In the rows, 128 means zero.
Rotation paths and how fast each direction turns (degrees per step)
Each turn is a multiple of 5 degrees from 10 to 175, or 0.
Each row of a path follows its step; steps can be skipped.
Path 1:
step 0: [118 126 132 122 126 139 120 136 127 123 118 137 131 136 124 123 138 133
 114 128 133 131 126 128 130 128 132 129 131 126 137 123]
step 1: [123 125 126 128 130 131 126 133 140 124 121 134 121 142 129 120 138 124
 119 112 129 127 124 129 134 124 123 128 136 123 132 127]
step 2: [125 126 122 125 130 139 125 126 134 120 120 131 113 123 124 125 134 118
 120 114 126 125 122 133 124 133 119 132 129 127 124 122]
step 3: [124 120 123 122 125 137 125 134 121 121 124 133 112 130 125 128 140 122
 122 132 122 121 124 134 125 134 126 125 123 137 133 124]
step 4: [120 122 120 126 130 123 123 134 125 121 123 130 120 136 122 123 135 125
 124 128 131 114 119 128 133 126 135 135 128 133 142 128]
step 5: [125 125 120 133 133 126 132 127 131 122 122 137 126 130 118 123 129 121
 112 122 123 121 126 120 131 122 125 142 130 136 133 127]
step 6: [139 118 125 127 128 134 123 136 121 125 122 132 125 126 124 124 132 118
 117 127 119 122 132 123 126 122 116 134 137 129 131 122]
step 7: [125 119 124 126 130 129 109 135 124 123 128 126 115 129 128 117 128 121
 123 132 121 129 124 122 121 127 123 130 137 128 137 133]
step 8: [118 113 125 130 127 123 120 128 140 124 128 132 120 122 124 128 131 133
 125 128 115 125 120 122 125 126 128 135 130 128 140 131]
step 9: [130 118 126 130 134 126 122 129 138 120 127 131 134 117 121 129 142 129
 117 136 125 126 124 126 133 127 121 133 134 134 136 120]
Directions:
[131 128 130 133 129 123 131 128 129 126 128 131 131 130 126 127 130 131
 123 126 130 130 126 129 132 127 129 128 129 127 128 127] => 85
[126 128 123 128 129 126 129 126 127 125 128 128 131 126 126 131 128 128
 130 132 131 125 130 128 133 130 129 127 124 132 131 126] => 65
Path 2:
step 0: [118 121 144 123 116 130 132 136 128 126 138 137 128 114 132 120 136 129
 127 132 130 126 122 126 133 133 139 125 124 129 140 132]
step 1: [128 119 136 135 116 134 125 137 134 138 129 143 129 124 126 128 139 131
 127 132 134 116 116 125 123 134 138 136 133 129 132 121]
step 2: [134 132 120 134 125 135 121 125 121 135 140 147 122 124 120 126 132 130
 129 136 136 117 123 128 125 136 128 136 125 124 129 115]
step 3: [132 145 129 121 124 133 124 126 120 126 136 140 121 120 122 119 133 133
 125 137 137 138 122 137 124 136 130 126 121 127 137 127]
step 4: [130 140 141 123 123 132 132 134 124 130 128 128 128 118 118 131 136 134
 128 125 140 134 121 129 121 139 141 132 134 127 138 137]
step 5: [128 131 135 122 135 133 132 129 122 136 129 140 128 119 119 144 141 128
 130 124 141 115 126 120 129 130 134 132 136 123 133 132]
step 6: [134 127 129 117 134 124 124 119 130 133 127 148 122 121 116 127 137 119
 125 130 140 118 130 133 130 123 127 124 130 122 140 122]
step 7: [138 137 133 121 122 122 129 130 137 128 133 137 126 119 113 112 122 123
 132 129 135 128 131 131 127 125 135 130 133 118 142 124]
step 8: [130 142 133 125 127 133 134 141 137 118 135 138 129 120 124 120 131 126
 129 130 131 126 126 117 135 131 139 136 138 118 132 132]
step 9: [130 128 130 127 129 134 132 132 129 123 127 142 135 127 126 128 145 122
 116 127 134 124 125 122 147 138 138 138 128 123 133 123]
Directions:
[125 129 132 127 123 129 127 131 130 126 127 127 126 124 125 125 124 128
 129 127 130 131 129 128 128 128 128 125 126 128 124 131] => 95
[127 130 132 126 131 129 131 127 126 126 129 124 130 130 126 131 130 129
 123 126 128 131 127 125 130 131 127 130 123 128 129 129] => 70
[127 126 128 126 129 127 128 124 126 125 129 132 128 124 132 127 131 126
 125 129 129 130 131 133 132 128 128 126 126 129 125 128] => 115
[125 127 127 129 128 132 129 126 133 130 122 130 128 126 130 132 126 130
 126 126 130 125 129 126 130 130 130 131 126 129 128 128] => 90
Path 3:
step 0: [131 137 128 129 123 134 117 131 127 125 112 126 129 128 124 131 127 123
 131 136 128 129 122 128 113 135 139 131 132 132 122 145]
step 1: [129 123 116 117 113 139 130 134 126 119 116 130 131 133 135 131 125 124
 121 121 131 129 138 133 126 128 128 120 131 134 124 127]
step 2: [122 123 121 125 133 133 124 136 130 113 121 141 137 132 124 127 122 124
 137 130 117 115 127 115 125 125 131 131 127 126 127 125]
step 3: [133 121 135 132 120 128 123 133 131 123 117 125 121 134 125 135 136 117
 136 135 130 133 139 118 117 121 128 125 123 120 122 137]
step 4: [123 122 124 134 115 138 129 131 135 122 127 133 127 140 139 128 131 123
 128 119 136 120 117 130 117 135 122 123 127 127 125 131]
step 5: [124 124 125 123 116 136 121 127 128 124 118 130 122 132 121 130 116 134
 144 130 116 122 124 133 128 127 128 133 138 121 122 133]
step 6: [130 134 125 130 123 145 114 134 124 126 119 130 129 124 130 131 132 123
 122 137 130 130 136 125 117 135 135 133 129 125 113 130]
step 7: [130 131 120 123 118 126 119 134 134 112 114 132 126 142 129 123 122 122
 121 119 130 121 134 130 130 131 129 122 123 130 131 127]
step 8: [126 119 128 135 132 133 133 131 132 111 121 131 132 128 127 131 123 131
 137 132 123 113 134 123 125 118 131 124 134 120 116 133]
step 9: [127 123 130 128 121 134 122 141 141 132 120 132 125 138 119 131 143 120
 127 130 130 133 125 127 123 123 125 130 124 117 116 134]
Directions:
[130 125 126 127 131 129 129 131 129 127 129 126 125 127 129 130 125 123
 124 128 124 128 127 129 127 132 127 128 130 123 130 131] => 0
[130 131 130 129 128 132 125 124 127 126 129 126 129 131 126 127 125 131
 127 131 131 127 130 131 129 134 127 130 130 127 129 128] => 55
[129 126 127 130 125 126 129 126 130 131 128 127 129 132 129 130 126 129
 122 126 126 126 129 131 124 129 128 124 126 131 129 125] => 120
